In the rows, zero is written as 128.
Each row of D is roughly a mix of the hidden directions of one of 4 groups; one row fits no group.
D, 121 rows:
[[131 145 101  92 176 112 158 130 142 120]
 [145  82 128 123 100 123 133  94  95 105]
 [134 154 138 154 111 161 179 151 120 119]
 [121 145 173 118 120 145  91  98 116 157]
 [126  77 104 116  96 136 110 127  93 119]
 [147 160  74 115 117 106 119 135 113 104]
 [151 124 158 106 124 139 123  91 152  84]
 [165 103 138  99 146  92 111  99 121 146]
 [112 116  88 114 104  86  90 125 128 137]
 [118 130  74 139 124 108 155 152 153 106]
 [141 151  86 147 133 132 150 178 139 121]
 [120 171 164 144 126 104 155 157 135 108]
 [136 139 174  95 139 110 116  91 153 134]
 [143 140 139 102 111  87 111  86 149 148]
 [161 128 127 170 130 146 127 125 159  84]
 [160 156 156 148 112 141 149  91 105 113]
 [123 150 145 123 163 132 116  68 140 139]
 [129 124 126  88 125 124 139 100 133  69]
 [129 163 137 128 143 178 159 150 148 142]
 [139 130 146 158 135 140 143 105 147  70]
 [109 124 119 134 104 113  94  85 100 159]
 [102 142  81 152 127 123 105 152 126 163]
 [118 106 128 107 143 124 158 178 102 154]
 [117 148 126 138 104 111 100  84  99 160]
 [141 137 175 151 110 156 104  95 139 142]
 [112 148  74 163 113 120 141 138 102 129]
 [136  88 117  75 137 122  95 119 122 119]
 [ 85 123 141  87  99 120 124 132  97 149]
 [169 130 108 156 133 147 131 152 164  98]
 [104  83 119 171 119 151 139 151 119 139]
 [101 143 140 122 149 121 108 128 106 187]
 [135 118 156 111 150 157  97  82 127 148]
 [ 91 113 148 144 124 163 155 125  98 158]
 [116 119 129  72 159 126 107 103 103 130]
 [127 118 105 137  82 133 148 122  79 147]
 [114  82 109 104 158 137 123 165 148 133]
 [136 108 113 123  98 159 125 146  77 151]
 [144 120 146 142 103 146 149  90  80 134]
 [149 121 136 162 129 163 117 127  97 174]
 [126 113 140  75  84 128  99 123 132 118]
 [151 162 112  88 136 101 111 112 131  94]
 [124 116 185 134 144 145 141 130 160 157]
 [117 132  90 121 137 101 169 153 132  91]
 [145 143 182 131 168 144 127 103 138 120]
 [146 116  93 117  88  89 114 109 114 108]
 [ 96 144 153 100 105 163 158 153 118 130]
 [135 122 161 119 114 150  91  99 169 144]
 [108 163 146 118 130 173 146 116 155 101]
 [110  90 138 146 158 151 126 147 137  83]
 [112 132 106 121 109 116 132 142  84 179]
 [142 150 133 129 150  89 106 109 170 101]
 [ 87 149 162 132 114 165 152 134 110 145]
 [148 139  78  95  98 106 144 143 138 132]
 [146 114  99 167 155 150 163 133 153 135]
 [145 136 138 126 157 129 151  99 152  75]
 [121 151 123 174 157 145 150 167 143 125]
 [136 100 140  93 106 133  78 123 152 141]
 [121 103 113 126  91 115 128 108  76 149]
 [169 144 156 134 148 155 152 118 146  94]
 [160 132 180 143 131 167 139 112 136 136]
 [110 132 112 184 109 125 131 124 107 166]
 [108 120 137  80  93 121  91 108 120 138]
 [141 118 169  91 123 120  97  87 121 132]
 [134 161 100 165 129 146 143 166 106 144]
 [139 132 115 156 105 179 129  85 123 131]
 [ 83 107 111 156 128 145 172 144 128 131]
 [116 151  96 143 109 142 164 166 117 155]
 [152 112 127 115 129 154 146  88 131  79]
 [120 132 122 130 135 138  81  77 127 160]
 [106 127 117  87 140  85 116 145  93 116]
 [121 100 166 144 157 141 136 145 174 119]
 [154 122 117 173  99 164 144 146 119 149]
 [138  99 120  85  86 110 120 104 123 147]
 [164 119 138 103 130 126 118 101 158  81]
 [123 110  99 105 152  90 143 139 132  84]
 [ 84  94 146 143 117 119 151  98 145 150]
 [ 81 145 121  99 131 126 149 148 102 161]
 [120 114 132 112 160 153 114 118 105 183]
 [107 128  92 110 138  86 144 168 121 116]
 [133 134 119 124 121 171 159 173 105 150]
 [147 108  99 147 139  95 134 133 138  76]
 [127 119 124 148 162  82 140 131 152  88]
 [135 109 109  80 126 159 132 105 162 112]
 [142 122 180 101 120 131 122 106 137 169]
 [122 123 134 106 171 118 130 177 162 122]
 [144 139  97 133  81 105 112  92 111 122]
 [117 131 131  96 115 122 109  81  83 119]
 [162 129 110 144 152 134 167 169 142 112]
 [104 125 155 179 101 148 136 126 115 100]
 [108 118 126  91 137  83 103 140 162 116]
 [143 168 134 159  89 133 138  93 116 115]
 [109 155 130 144 134 166 172 164 131 125]
 [143 138 116 142 168 120 154 114 152  80]
 [140 102 104 152 165 107 133 152  88 134]
 [115 131 145  95 113  96 109 118 164  90]
 [133 125 140 103 147 135 129  89  79  98]
 [144  90 126 125 107  90  98 130  99 155]
 [114 112 106 102  88 109 125  90  99 141]
 [162 100 108 120 117 168 157 120  96 137]
 [149  99 101 157 150 103 145 149 104 100]
 [140 121  98 121 124 146 171 120 156  85]
 [140 145 147 170 102 167 137 119 154 150]
 [157 115 116  97  94 151 125 151  96 155]
 [174 116 148 109 152 123 129 109 143  85]
 [145 135 116 120 150 119 105  84 163  94]
 [141 121 138 152 166 149 122 110  85 161]
 [104 128 139 135 162 167 145 167 149 146]
 [161  99 120 173 143  99 144 148 110 126]
 [151 138  77 154 117 107 131 145  94 118]
 [137 140 136  73 121 123 165 133 160 143]
 [125 148 180 128 169 141 150 146 122 145]
 [131 132 161 110 111 148  88  88 135 153]
 [ 90 124 105 116 114 111 142 169  95 150]
 [118 147 112  74 145 129 132 141 128 172]
 [118 120 115  94 124 132 103 149  89 171]
 [132  98 148 101 150 115  74 111 128 143]
 [113 136 167 143 139 102 123  87 162 146]
 [115 124  99 124 151  80 149 156 135  98]
 [105 168 158 160 142 156 136 137 157 129]
 [143  88 119 123 117 160 168 140  93 131]
 [152 100 109  84 162 119 105 124 123 151]]

Here is one row of each group, with its name. Which group are the others in?
[ 86 126 160 103  95 135 123 119  98 148]  <116>
[138 164 140 124 112  89 120 104  89 153]  <98>
[151 112 170  93 127 123  91  98 130 128]  <84>
[121 136 107 142 134 142 135 159  99 184]  <135>

[140 116  94 161 162 122 162 147 100 123]  <135>
[143 112 160  83 132 109 116 106 166 118]  <84>
[141 114  97 127  99 147 130 101  85 160]  <98>
[ 90 138 138 167 110 142 129 109 129  83]  <116>
[116 143 162 152 115 166 120 122 117 174]  <116>
[116 132 130 129 147  88 140 124 173  86]  <135>
[143 123 126 148 121 165 138 115 187 140]  <135>
[122 118  92  77 109 122 140 146 106 101]  <135>
[110 150  85 142 133 141 149 175 143 117]  <116>
[127 109 132 118  83 123  72 113 125 143]  <116>
[146 129 120  92 136  70 100 122 116 135]  <98>
[122 118 156 152  94 143 116 105 135  79]  <116>
